Every row has a hidden score. How much higher is the second row's score than the first row's in each pair? 10 means about the same, 20 much higher and 0 much lower. The score is a weighted sum of the row's numbers plus the product of two more (or one squared), each taken from its middle value.
[-1.1 -0.4 -0.2 -0.3  0.1 -0.6 -0.7 -0.2 -0.8 -0.2  0.5 -0.4]
[-1.  -0.4 -1.  -0.6 -0.5 -0.4 -0.4 -0.7 -0.4 -0.7 -0.6 -0.2] -> 9
[-0.9 -0.3  0.4  0.5  1.4  0.7  0.   0.1 -0.8 -0.9 -1.   0. ]
[-0.1 -0.1  0.7 -0.7 -1.3  0.6 -0.4  0.7  0.6 -0.9  0.3 -0.1] -> 3
[-0.8  0.6  0.   0.9  0.8 -0.1 -0.5 -0.2 -1.1 -0.1  0.3  0. ]
[-0.6  0.3 -0.6 -0.5 -1.  -0.2  0.1 -0.2 -0.8  0.7 -0.2  0.4] -> 9
[-0.8 -0.4 -0.6 -0.7  0.  -0.8 -0.5 -0.3  0.2 -0.5 -0.1 -0.1]
[ 0.  -0.2 -0.4  0.3 -0.8 -0.5  0.   0.   0.  -0.8  0.5  0.6] -> 11
[ 0.1 -0.2 -0.6 -1.  -1.1 -0.3 -0.7 -0.2  0.7 -0.9  0.2 -0.1]
[ 0.6  0.3 -0.7  0.5 -0.5 -0.8 -0.1 -0.8 -0.3 -0.6  0.8  0. ] -> 13
[-0.8  0.  -0.2  0.5  1.1  0.3 -0.5 -0.6 -1.1 -0.4 -0.5 -0.3]
[ 0.1  0.1  1.4 -0.4 -0.5  1.1 -0.5  1.   0.7 -0.9  0.6  0.1] -> 7
[-0.2 -0.3 -0.2 -0.8 -0.9  0.1 -0.8 -0.8 -0.5 -0.4  0.2 -0.1]
[ 2.5 -0.2  1.8  1.1 -0.1 -0.9  0.9  1.1  0.3 -0.1  1.4  0.2] -> 12
[ 1.   0.   0.7  0.2 -0.1 -0.7  0.3  0.3 -0.2 -0.4  0.7 -0.1]
[ 0.8 -0.3  1.3  2.1  0.1  1.5  0.2  1.2  2.9  0.   1.  -0.9] -> 7
[-0.7 -0.3 -0.6 -1.   0.3 -0.2 -0.2  0.1 -1.   0.3 -0.7 -0.5]
[-0.3 -0.4 -0.7 -1.1 -0.8 -0.6 -0.7 -0.4  0.4 -0.8 -0.2  0.1] -> 8
[-0.8 -0.3 -0.8  0.   1.1 -0.3 -0.8 -0.5 -0.8 -0.2 -0.1 -0.1]
[-0.7 -0.2 -0.9 -1.1  0.4 -0.7 -0.7 -1.   0.4 -0.7 -0.5  0.2] -> 7
[ 0.6  0.7  0.  -0.4 -1.   0.3  1.2  0.1 -0.8  1.2  1.   0.6]
[ 0.8  0.  -0.2  0.1 -0.1 -0.6  0.1  0.3  0.   0.1  0.2  0.3] -> 6
[-0.9 -0.3 -0.7  0.4 -1.2 -0.6 -0.4 -1.1 -1.  -0.6  0.   0.5]
[ 0.1  0.4 -0.6 -0.2 -0.9  0.1  1.  -0.3 -0.6  0.3  0.5  0.3] -> 15
[-0.4 -0.4 -1.  -0.4 -0.3 -0.9 -0.8 -1.   0.4 -0.1 -0.4  0.1]
[ 0.  -0.2 -0.3 -1.  -0.7 -0.3 -0.8 -0.8  0.2 -0.3  0.3 -0.2] -> 11
[-0.9  0.2 -0.4 -1.  -1.  -0.2  0.1 -0.7 -1.1  0.1 -0.2  0.2]
[ 2.2  0.7  1.2  0.5 -1.   0.9  2.5  2.  -0.6  1.8  1.6  0.8] -> 15
[-0.4 -0.2 -0.8 -1.1 -0.5 -0.9 -0.7 -0.8  0.2 -0.6  0.3  0.1]
[ 0.2  0.   0.6  0.2 -0.8  0.8 -0.5  0.3  1.2 -0.9  0.4  0. ] -> 10
[-0.9  0.2  0.   0.7  0.4  0.4 -0.1 -0.7 -1.  -0.8 -0.4 -0.1]
[-0.4  0.  -1.  -1.   0.1 -0.6 -0.7 -0.7  0.3 -0.4 -0.6  0.1] -> 6
[-0.2 -0.2  0.2  0.2  1.5 -0.5 -0.2 -1.1 -0.2  0.4 -0.3 -0.9]
[-0.6 -0.3 -0.7 -1.1  0.4 -0.9 -0.6 -0.9  0.  -0.8 -0.2 -0.2] -> 9
[-0.3 -0.4 -1.  -0.2  0.8  0.   0.  -1.  -0.3 -0.6 -0.8 -0.7]
[ 0.  -0.1 -0.7 -0.3 -0.5 -0.7  0.  -0.7 -0.5 -0.8  0.4  0.3] -> 10
[ 0.8 -0.1 -0.2 -0.3  0.7  0.9 -0.4  1.3  0.3  1.4  1.6  0.1]
[-0.7 -0.3  0.3  1.9  2.   1.3  0.3  0.6  0.2  0.  -1.2 -0.2] -> 14
[ 0.1 -0.1 -0.5 -0.2 -0.9  0.  -0.6 -0.4  0.6 -0.7  0.4 -0.3]
[-0.6 -0.4 -1.  -0.6  0.3 -0.6 -0.5 -1.1 -0.6 -0.9 -0.3 -0.3] -> 12
[-0.8 -0.4 -0.5  0.  -0.3 -0.8 -0.5 -0.9 -0.8  0.5 -0.2 -0.5]
[-1.  -0.4 -0.4 -0.8 -0.1 -0.7 -0.4 -1.   0.  -0.6 -0.4 -0.2] -> 11
[-0.7 -0.3 -0.9 -0.2  0.2 -0.7 -0.7 -0.6 -0.3 -0.8 -0.5  0. ]
[-0.7 -0.4  0.2 -0.9 -1.3 -0.7 -0.1 -0.4 -0.7 -0.7 -0.5  1.2] -> 11
[-0.3 -0.1 -0.8 -0.2  0.1 -0.6 -0.7 -0.8 -0.3 -0.4 -0.3 -0.3]
[-0.3 -0.5 -0.8 -0.4 -0.3 -1.  -0.8 -0.6  1.1 -0.7 -0.2  0.6] -> 8
[-0.5 -0.3 -0.9 -0.7  0.4 -0.7 -0.4 -0.8 -0.4 -0.8 -0.7 -0.4]
[-0.5 -0.4 -0.7 -0.3 -0.7 -0.8 -0.8 -0.5  0.4 -1.  -0.4  0.3] -> 8
[-0.6 -0.3 -0.8 -0.5  0.7 -0.1  0.2 -0.9 -0.2 -0.9 -0.8 -0.8]
[-0.3 -0.3 -0.6 -0.6  0.1 -0.7 -0.4 -0.7 -0.5 -1.   0.  -0.2] -> 9
[-0.4 -0.1 -0.5 -1.1 -0.7 -0.7 -0.8 -0.6 -0.1 -0.7 -0.2  0.3]
[-0.6  0.   0.   1.  -1.2 -0.6 -0.1  1.4  0.6  0.2  1.   0.5] -> 9
[-0.8 -0.5 -0.1  0.3  1.   0.2 -0.5 -0.5 -0.7 -0.6 -0.9  0. ]
[-0.5  0.9 -1.  -0.4 -0.3 -0.2  0.5 -0.6 -0.3  0.3 -0.2  0. ] -> 9
[ 0.9 -0.5  0.2  1.9 -0.4  1.7 -0.5 -0.8  2.2 -0.5  0.8  0. ]
[-0.9 -0.5 -0.5  0.1  0.6 -0.3 -0.1 -0.7 -0.6 -0.7 -0.6 -0.2] -> 15
[-0.9  0.   0.   0.8  1.1  0.4 -0.3 -0.3 -0.8 -0.6 -0.7 -0.3]
[ 1.   0.5  0.6 -0.9 -0.8  1.4  2.8  1.  -0.6  2.   1.3  1.7] -> 15
[-0.2 -0.1  0.  -0.9  0.2 -0.4 -0.5  0.   0.  -0.9  0.4 -0.1]
[ 0.1  0.3 -0.4  0.   0.2 -0.5 -0.7 -1.1  0.2 -0.2  0.2 -0.5] -> 9
[ 0.8 -0.1  0.   0.4  0.1 -0.9 -0.1  0.  -0.4 -0.7  0.5 -0.1]
[ 3.   0.8  2.   0.5 -0.6  0.1  2.1  1.8 -0.4  2.7  1.6  0.6] -> 16
[-0.8  0.8 -0.5  0.2 -0.7 -0.7  0.4 -0.8 -1.   0.7  0.1  0.3]
[-1.  -0.5  1.5 -0.5  0.1 -0.7 -0.4  0.   0.1  1.  -0.2  0.3] -> 9
[-0.3 -0.2 -0.8 -1.  -0.4 -0.3 -0.7 -0.7 -0.2 -0.6  0.1  0.1]
[-0.5 -0.1 -0.5  1.8  1.9  0.9  0.6  0.8  0.5  0.3 -1.4 -0.1] -> 12
[-0.4  0.4  0.1 -0.3 -0.2 -0.5 -0.4 -0.2 -0.8 -0.7 -0.5 -0.1]
[1.5 0.2 3.  3.3 2.3 4.  0.1 2.7 3.4 0.4 1.6 0. ] -> 13
[-0.5 -0.1 -1.  -0.7 -0.4 -0.8 -0.7 -0.6  0.5 -0.8 -0.6  0.4]
[-0.8  0.3  0.7 -1.   0.  -0.7 -0.5 -0.3 -0.5 -0.2 -0.2  0.1] -> 12
[-0.5  0.  -1.  -0.7  0.1 -0.7 -0.6 -0.3 -1.1 -0.1 -0.9 -0.5]
[-0.8 -0.2 -0.9  0.4 -0.8 -0.6 -0.5 -0.6 -0.7 -0.8  0.2  0. ] -> 10
[ 0.7 -0.2  1.2  1.3 -0.2  2.1 -0.1  0.9  2.1 -0.4  1.1  0.1]
[ 2.9  1.3  2.   0.9 -1.4  1.4  3.   3.1 -0.1  3.4  2.   1.4] -> 18
[-1.  -0.4 -0.5 -1.  -0.9 -0.1  0.1 -1.  -0.5 -0.8 -0.4  0.8]
[-0.5 -0.4 -0.7 -1.  -0.5 -0.4 -0.8 -0.8 -0.3 -0.8  0.  -0.1] -> 8
[ 0.4 -0.1 -0.8 -0.3 -0.6 -1.   0.  -0.9 -0.2 -0.5  0.4  0.4]
[ 0.1  0.  -0.8 -0.2 -0.6 -0.8 -0.1 -0.6  0.1 -0.4  0.4  0.4] -> 9
[-0.6 -0.4 -1.  -0.7 -0.3 -1.  -0.7 -1.1  0.1 -0.6 -0.1  0.3]
[-0.2 -0.2 -0.5 -1.   0.7 -0.5 -0.3 -0.7 -0.4 -0.5 -0.6 -0.1] -> 12
[-0.8 -0.3 -0.8 -0.1 -0.7 -0.9 -0.6 -0.7  0.2  0.2  0.   0.6]
[-0.9 -0.1 -0.7  0.3  0.7 -0.5 -0.5 -0.4 -1.   0.3 -0.6 -0.1] -> 13
[-0.6 -0.1  0.7 -0.2 -0.4 -0.2 -0.5 -0.1  0.4 -0.8  0.   0.3]
[ 0.8  0.3 -0.1  0.8 -0.6 -0.4  0.7  0.3 -0.6 -0.5  1.   0.2] -> 13
[-1.  -0.4 -0.6 -0.1  0.1 -0.6 -0.3 -0.8 -0.4  0.4 -0.3 -0.3]
[-0.8 -0.3 -1.   0.4 -0.7 -1.  -0.1 -1.  -1.  -0.6 -0.6  0.6] -> 10
[-0.4  0.5 -0.8 -0.7  0.9 -0.7 -0.8 -0.7  0.1 -0.6  0.2 -0.3]
[-0.2  0.2 -0.2 -1.   0.7  0.   0.7 -0.2 -0.2  1.2 -1.4 -0.5] -> 11
[ 0.  -0.2 -0.3 -0.2  0.1 -0.9 -0.5  0.4 -1.  -0.1 -1.1 -0.5]
[-0.6  0.1 -0.1 -0.4  0.6  0.2  0.2  0.   0.8  1.7 -0.2 -0.2] -> 11
[-0.8 -0.5 -0.8 -0.7 -0.9 -0.9 -0.5 -1.  -0.4 -1.   0.   0.2]
[ 1.7  0.7  3.6  3.9  2.3  4.6  0.3  2.7  3.3  0.4  1.5 -0.2] -> 14
[-1.  -0.1 -0.1 -0.7  0.1 -0.7 -0.4 -0.7 -1.  -0.6 -0.8 -0.7]
[-1.  -0.2 -0.8  0.   0.6 -0.6  0.1 -0.8 -0.4  0.4  0.1 -0.4] -> 11
[-0.4  0.2  1.   2.3  3.1  2.1  0.1  0.9  0.5  0.1 -1.3 -0.4]
[-0.7 -0.2 -1.  -1.   0.  -0.8 -0.7 -0.6 -0.9 -0.2 -0.7 -0.3] -> 5
[-0.3 -0.2 -0.6 -1.1  0.1  0.1  0.2  0.6 -0.9  0.4 -0.9 -0.6]
[ 0.3 -0.2  0.1  0.1 -1.1  0.6 -0.5  0.3  1.1 -0.7  0.6 -0.3] -> 10
[-0.1  0.   0.6  0.5 -1.3  0.6 -0.4  0.8  1.7 -0.1  0.3  0. ]
[ 1.6  0.2  0.9  1.  -0.4 -0.1  1.2  1.1 -0.5 -0.4  1.5  0.5] -> 17
[-0.4 -0.4 -0.4 -0.2 -1.   0.1 -0.1 -0.6  0.7 -0.9  1.1  0.3]
[-0.3 -0.5 -0.5 -0.6  0.1 -0.9 -0.7 -0.9  0.1 -0.2  0.   0.2] -> 9
[-0.9  1.   0.8  1.3  3.6  1.7 -0.1  0.3 -0.7 -0.9 -0.4 -0.6]
[-0.2  0.1 -0.6 -0.2 -0.5 -0.3 -0.1 -0.3 -0.1 -0.6  0.4  0.2] -> 4
[-0.6 -0.1 -0.8 -0.3 -0.3 -0.8 -0.5 -1.  -0.5 -0.4  0.1  0. ]
[-0.5  0.  -1.  -0.3 -0.6 -0.4 -0.2 -0.3 -0.3 -0.6 -0.1  0.4] -> 10
[-0.7 -0.1  1.   3.3  1.2  1.2  0.5  1.1  1.3 -0.1 -0.6 -0.5]
[-0.8  0.  -0.8  0.7 -0.5 -0.6 -0.5 -0.6 -1.1 -0.4  0.2  0.5] -> 11
[-1.1  0.8 -0.5 -1.  -1.4 -0.9 -0.2 -0.2 -0.2 -0.1 -1.5  0.6]
[-1.   0.2 -0.2 -0.4  0.  -0.8 -0.6 -0.3 -0.9 -0.8 -0.3 -0.7] -> 12
[ 1.3  0.7  0.3  0.6 -0.9  0.1  1.4  0.9 -1.   1.4  1.   0.3]
[-0.8 -0.5 -0.7 -0.4 -1.1 -0.9 -0.4 -0.5 -0.6 -0.6 -0.1  0.3] -> 5
[-0.5 -0.3 -0.8 -1.  -0.5 -0.6 -0.5 -0.8 -0.6 -1.  -0.4  0. ]
[-0.4 -0.2 -0.3  0.3 -0.4 -0.6 -0.8 -0.6 -0.4  0.1  0.   0.4] -> 9
[-0.3  0.3 -1.  -0.3 -0.1 -0.9 -0.6 -0.9 -0.3 -0.3  0.  -0.4]
[ 0.5 -0.2 -0.1 -1.  -1.3  0.4 -0.7 -0.3  1.  -0.1  0.4  0. ] -> 9
[-0.5  0.4 -1.  -0.8 -1.1 -0.2  0.4 -0.9 -0.6  0.6  0.3  0.3]
[ 0.7 -0.3  0.  -0.4 -0.2 -0.5  0.4 -0.2 -0.2 -0.3  0.5  0.4] -> 11
[ 0.5  0.2  0.  -0.4 -1.  -0.6 -0.8 -0.5  0.8  1.  -0.7  0.5]
[ 3.4  0.6  2.2  1.2 -0.5  0.5  2.4  2.7 -0.1  2.   1.9  0.7] -> 17
[-0.1 -0.1 -0.8 -1.1 -0.2 -0.6  0.   0.2 -0.6  0.  -0.4 -0.9]
[ 0.3 -0.2 -1.  -0.4 -0.2 -0.9  0.  -0.5 -0.7  0.4 -0.4 -0.1] -> 13
[ 0.6 -0.1  0.4  0.1 -1.4  0.9  0.   1.   2.4 -0.7  0.   0.2]
[ 0.   0.   0.5 -0.5 -1.3  1.   1.5  1.2 -0.1  0.3  0.6  1.4] -> 17
[ 0.4  0.8  3.2  4.9  2.8  3.9  0.9  2.2  2.2  0.4 -2.   0.5]
[-0.7 -0.3 -0.7 -0.4 -0.3 -0.8 -0.6  0.1  0.6  0.1  0.   0. ] -> 6
[-0.9  0.5  0.3 -0.6 -0.8 -0.3  0.2 -0.8  0.2 -0.2  1.3 -0.1]
[-0.7 -0.4 -0.8 -0.6 -0.2 -0.7 -0.4 -0.9 -0.2 -0.5 -0.1  0.3] -> 11
[ 0.3 -0.1  0.4  0.2 -0.4 -0.2  0.7  0.4 -0.9 -0.4  0.5  0.1]
[-0.6 -0.3 -0.6 -0.8 -0.5 -0.5  0.  -1.  -0.6 -0.9  0.1  0.4] -> 9
[ 0.  -0.5 -0.5 -0.6 -0.3  0.2 -0.7 -0.6 -0.1 -0.2  0.4 -0.3]
[ 0.   0.  -0.8 -1.  -1.1 -0.3 -0.3 -0.8 -0.3 -0.6  0.4 -0.1] -> 10
[-0.6 -0.2 -1.  -0.8 -0.2 -0.6 -0.1 -0.9 -0.9 -0.7  0.1  0.2]
[ 0.7  0.5 -0.9  0.6  0.2 -0.2  0.3 -0.7  0.4  0.9 -0.3 -0.4] -> 10
[-0.3  0.1 -1.   0.2  0.5 -0.6 -0.6 -0.5 -0.2 -0.8 -0.2 -0.5]
[-0.9  0.6 -0.4 -0.2 -0.6 -1.   0.1 -0.9 -0.5 -0.4 -0.4  0.4] -> 10
[ 8.   1.9  7.3  1.5  2.3  3.5  7.7  7.8 -0.5  8.3  1.6  1.3]
[-0.2  0.  -0.6 -1.   1.1 -0.6 -0.6 -0.9  0.2 -0.7  0.4 -0.6] -> 1
[ 1.3  0.4  0.5  0.1 -0.7  0.   1.1  0.6 -0.5  1.   0.9  0.3]
[-0.6 -0.4  0.  -0.7 -0.8 -0.9 -0.8  0.2 -0.5 -0.7 -0.5  0.6] -> 5
[-0.8 -0.2 -0.6  1.  -0.2 -0.4 -0.6  0.  -1.  -0.6 -0.1 -0.3]
[-0.4  0.   0.1 -0.6 -1.3 -0.1 -0.4 -0.7 -0.6 -0.5 -0.5  0.2] -> 11
[ 1.4 -0.4  1.   1.5  0.1  2.4  0.2  1.3  2.8 -0.7  1.2 -0.1]
[-1.1  0.  -0.7 -0.9 -0.8 -0.3 -0.2 -0.9 -0.9 -0.6  0.   0.1] -> 10
[ 0.   1.  -0.7 -0.4  0.6  0.7 -0.2 -0.5 -0.5  0.2  3.   0.6]
[-0.5 -0.3 -0.7 -1.1 -0.6 -0.9 -0.6 -0.8 -0.4 -0.9  0.3 -0.1] -> 5
[-0.3 -0.4  0.1 -0.8 -0.9 -0.2 -0.7  0.2  0.4 -0.5  0.5  0.1]
[-0.9 -0.1  0.7  0.1  1.8  1.   1.4  0.3 -0.1  1.8 -1.1 -0.6] -> 15
[-1.  -0.4 -0.9  0.   1.5 -0.2 -0.6 -0.5 -0.7 -0.9 -0.6 -0.3]
[-0.7  0.  -0.5  0.3  0.7 -0.2 -0.5 -0.6 -0.9 -0.6 -0.4  0. ] -> 9
[ 0.4 -0.4  1.1  0.4 -0.7  1.4 -0.5  0.2  0.7 -0.9  0.9 -0.2]
[ 1.  -0.1  0.2  0.3 -0.7 -0.4  0.6  0.3  0.2 -0.6  1.   0.6] -> 11
[-0.3 -0.3 -0.1 -1.1 -0.5 -0.5 -0.5  0.5  0.5 -0.7  0.5 -0.2]
[ 0.2  0.7  1.4  0.1  0.5  1.8 -0.7  0.1  0.5 -0.6  0.4  0.4] -> 15
[-1.  -0.2 -0.1 -0.4  0.6 -0.3  0.  -1.1 -1.  -0.7 -0.9 -0.6]
[-0.4  0.   0.7 -1.1  1.  -0.6 -0.4 -0.2 -0.1 -0.8 -0.8 -0.8] -> 7
[-0.8  0.4 -0.4 -0.7 -0.6 -0.1 -0.4 -0.3 -0.9  0.3  1.  -0.5]
[-0.9  0.2  0.   1.1  1.3  0.4 -0.1  0.1 -0.6 -0.2 -0.8  0. ] -> 12
[ 2.1  0.2  1.5  0.  -0.8 -0.3  1.   1.2  0.7  1.8  0.9  0.8]
[-0.8 -0.4  0.1 -0.6 -0.2 -0.8 -0.7 -0.6 -0.6  0.2 -0.5  0.2] -> 8
[ 0.2  0.  -0.1 -0.7 -0.7  0.5  1.1 -0.7 -0.6  0.9  0.6  0.8]
[-0.3 -0.4 -0.8 -0.8  0.1 -0.8 -0.6 -1.  -0.6 -0.9 -0.6 -0.4] -> 6
[ 0.  -0.4  0.1 -0.6 -0.8  0.5 -0.6 -0.7  0.2 -0.9  0.6  0.1]
[-1.1  0.  -0.9 -0.8 -0.4 -0.9 -0.2 -0.5 -0.8 -0.9 -0.8  0.2] -> 9
[ 0.5 -0.1 -0.5  0.3  0.  -0.7 -0.7 -0.2  0.6 -0.6  0.2 -0.3]
[ 0.5 -0.3  1.3  1.  -0.9  1.3  0.1  2.3  2.5  0.2  1.4 -0.3] -> 9
[-0.4 -0.4 -0.5  0.   0.1  0.1  0.  -1.   0.3 -0.4 -0.6 -0.3]
[ 1.   0.4  0.3  0.2 -0.5 -0.5  0.8 -0.1 -1.1  0.6  0.8  0. ] -> 13
[ 0.  -0.1 -0.4 -0.5 -0.3 -0.2  0.3  0.  -0.5 -0.1  0.   0.3]
[-0.6 -0.4 -1.  -0.7  0.  -1.  -0.5 -0.9 -1.  -0.9 -0.2 -0.2] -> 9
[-0.2  0.1  0.6 -0.8  0.2 -0.1  0.2  0.9 -0.2  1.2 -0.8 -0.1]
[-1.1 -0.3 -0.6  0.   0.  -0.5 -0.4 -0.6 -0.6  0.  -0.7 -0.2] -> 12
[ 0.  -0.3  0.3 -0.2 -1.2  0.4 -0.8 -0.2  0.5 -0.9  0.1 -0.3]
[-1.   0.2 -0.8 -0.5 -0.8  0.   0.2 -0.7 -1.1 -0.8  0.2  0.2] -> 14
[ 2.4  0.4  1.2  0.7 -0.9  0.5  2.   1.8  0.3  0.9  1.7  1.1]
[-0.8  0.  -0.6 -0.9  1.  -0.2 -0.2  0.1 -0.8  0.9 -0.3 -0.9] -> 4
[-0.3 -0.2 -0.9 -0.7  0.6 -0.9 -0.2 -0.7 -0.6 -1.  -0.8  0.1]
[ 0.   0.7 -0.9  0.4 -1.  -0.6  0.  -0.8  0.8  0.2  0.2  0.2] -> 8
[ 2.1 -0.2  1.5  1.  -0.4 -0.6  1.   1.3  0.4 -0.1  1.3  0.5]
[ 1.7 -0.1  1.7  0.7 -0.4 -0.7  0.6  1.1  0.3  0.1  1.   0.1] -> 9
[-0.8 -0.1 -0.2  0.7  0.5  0.1 -0.1  0.  -0.4 -0.4 -1.2 -0.1]
[ 0.6  0.3  2.7  4.5  5.8  4.6  0.7  2.8  1.8  0.7 -1.8 -0.4] -> 17
[ 0.   0.7 -0.4  0.  -0.2 -0.9 -0.8 -0.9 -0.3 -0.3  0.5 -0.2]
[ 1.6  0.   1.6 -0.7  1.1  0.8  2.5  1.3 -1.   2.5 -1.9 -0.1] -> 14
[-0.3 -0.3 -1.  -0.3  0.4 -0.7 -0.7 -0.7 -0.3 -1.  -0.5 -0.3]
[-0.8 -0.4 -0.8 -0.5 -0.1 -0.4 -0.7 -0.5 -0.2 -0.6 -0.6  0.2] -> 10
[ 0.  -0.5  0.1 -0.1  0.4 -0.4 -0.7 -0.6 -0.3 -0.6 -0.1 -0.6]
[-0.9 -0.2 -0.1 -1.1 -0.7 -0.5 -0.3 -0.7 -0.9 -0.3 -0.5  0. ] -> 10
[-0.5  0.2  0.1 -0.6 -1.  -0.8 -0.6 -0.6 -0.3 -0.9  0.1  0.3]
[ 0.4  0.5 -0.1 -0.2 -1.   0.5  1.   0.7 -0.4  1.   0.5  0.4] -> 13
[ 0.2 -0.3 -0.3 -0.7  0.9 -0.3 -0.7 -1.1  0.1  0.4 -0.7 -0.3]
[-0.1  0.   0.6 -1.1 -1.   0.5 -0.7 -0.7 -0.4 -0.2  1.  -0.3] -> 11
[ 1.9  0.   2.2  0.2 -0.5  0.3  1.6  1.8 -0.5  0.9  1.1  0.4]
[ 1.1 -0.2  1.6  2.   0.8  2.7  0.3  2.1  3.1  0.   1.6  0.2] -> 8
[-0.3 -0.4 -0.5 -0.7  0.4 -0.7 -0.7 -0.3 -0.4  0.2  0.2 -0.3]
[-0.1 -0.3 -0.5 -0.4 -0.6 -0.9  0.1 -0.8 -0.8 -0.8  0.3  0.6] -> 12
[ 0.1 -0.3 -0.5 -0.4 -0.3 -0.9 -0.2 -0.7  0.2 -0.9  0.3  0.3]
[-0.4  0.  -0.5 -1.1  0.2 -0.7 -0.6 -0.6 -0.4  0.1 -0.1 -0.1] -> 9
[ 0.3  1.  -0.4  0.4  0.4 -0.2 -0.5  0.9 -0.7  0.2  1.2 -0.7]
[ 1.4  0.3  0.6  0.2 -0.3  0.3  1.2  1.1 -0.4  0.6  0.9  0.3] -> 14
[-0.4 -0.1 -0.4 -0.1 -0.5 -0.6 -0.3  0.2 -0.1 -0.4 -0.3  0.4]
[ 0.4  0.8  1.1 -0.7  1.2  0.1  1.   0.7 -0.7  2.3 -1.9 -0.8] -> 11
[ 1.2 -0.1  1.5 -1.1  0.9  0.4  1.8  1.4 -0.7  2.  -1.8 -0.9]
[-0.1 -0.2 -0.2  0.4 -0.3 -0.6 -0.8 -0.3 -0.2 -0.9 -0.1 -0.2] -> 10
[-0.7  1.  -0.9 -0.2  0.5 -0.2  0.9 -0.5 -1.   0.4 -1.   0.3]
[-1.   0.  -0.3  0.5  2.2  0.4 -0.4 -0.2 -0.7 -0.5 -0.4 -0.5] -> 11
[ 0.   0.5 -0.6 -1.1 -1.  -0.2 -0.2 -1.   1.2  1.3 -0.1  0.1]
[-0.8  0.   0.1 -0.7  0.7 -0.4 -0.1 -0.4 -1.1  1.  -1.  -0.6] -> 11
[ 1.6 -0.5  2.2  2.7  1.6  3.7  0.4  2.2  3.2 -0.1  2.4 -0.1]
[-0.9 -0.1 -0.5 -0.6 -0.9 -0.3 -0.1 -1.1 -0.3 -0.8  0.2  0.7] -> 6
[ 0.3 -0.2  0.7 -0.2  0.6 -0.6 -0.8 -0.1 -0.4 -0.1 -0.3 -0.9]
[-0.2  0.2  0.4  3.2  4.2  2.4  0.2  1.   1.1  0.9 -1.2 -0.5] -> 15
[ 0.  -0.2 -0.6  0.1 -0.6 -0.7 -0.7 -0.4  0.2 -0.8  0.1  0.4]
[ 3.1 -0.3  0.6  1.6  1.2  0.  -0.3  0.2  1.2 -0.3  1.8 -0.5] -> 13
[ 1.1 -0.2  1.8  2.7 -1.4  2.7  0.5  1.2  3.2  0.   2.3 -0.5]
[ 2.2  0.4  2.   1.1 -0.7  0.   1.5  1.8 -0.1  0.8  1.6  0.4] -> 16
[-0.3  0.4 -0.9 -0.1 -0.4 -0.4 -0.4 -0.2  0.  -0.6  0.3  0. ]
[-0.4 -0.2 -0.5 -0.6  0.  -0.6 -0.7 -0.7  0.  -0.5 -0.6  0.1] -> 10
[-0.9 -0.4 -0.6  0.6  1.  -0.1 -0.3  0.  -0.1  0.  -1.  -0.4]
[ 1.  -0.5 -1.   0.2  0.1 -0.8 -0.2 -0.8  0.2 -0.3  0.8  0.3] -> 11
[-0.5  0.2 -0.7 -0.3 -0.1 -0.8 -0.7 -0.7 -0.4 -0.7  0.1 -0.1]
[ 2.5  0.4  1.9  0.8 -0.7 -0.1  1.7  1.4 -0.3  1.1  1.7  0.7] -> 15
[ 0.2 -0.1  0.7 -0.1 -0.6  1.  -0.5 -0.1  0.7 -0.9  1.1 -0.4]
[ 0.6  0.5  2.7  4.5  5.2  4.3  0.6  2.5  2.1  0.7 -2.  -0.2] -> 15
[-0.6  0.3  0.1 -0.4  0.4 -0.6 -0.5  0.6  1.2 -0.1 -0.4  0. ]
[-0.6  0.4  0.3  1.2  1.9  1.1 -0.1  0.6 -0.2 -0.2 -0.1 -0.1] -> 18
[-0.1  0.5  0.4 -0.8  0.5  0.5 -0.4 -0.2  0.  -0.3 -0.4  0.8]
[-0.9  0.1 -0.2  0.6  1.4  0.3 -0.3 -0.3 -0.8 -0.7 -0.6 -0.4] -> 11
[ 0.1 -0.3 -1.  -0.3  0.5 -0.1 -0.6 -0.6 -0.2 -0.2  0.1 -0.7]
[-0.9 -0.1 -0.5  0.2 -0.5  0.  -0.1 -0.9 -0.7  0.5  0.6 -0.2] -> 9
[ 1.8  0.6  0.7  0.4 -0.9 -0.1  1.5  0.6 -0.6  1.   1.4  0.6]
[ 0.5  0.7  0.6 -0.4  1.3  1.1  1.8  1.9 -0.6  2.3 -1.8 -0.7] -> 2
[ 1.4 -0.4  2.4  2.9  0.4  3.5  0.4  1.7  3.4 -0.2  2.1 -0.3]
[ 0.1 -0.1 -0.1 -0.4  0.  -0.9 -0.5 -0.6  0.1 -0.4  0.6  0.2] -> 9
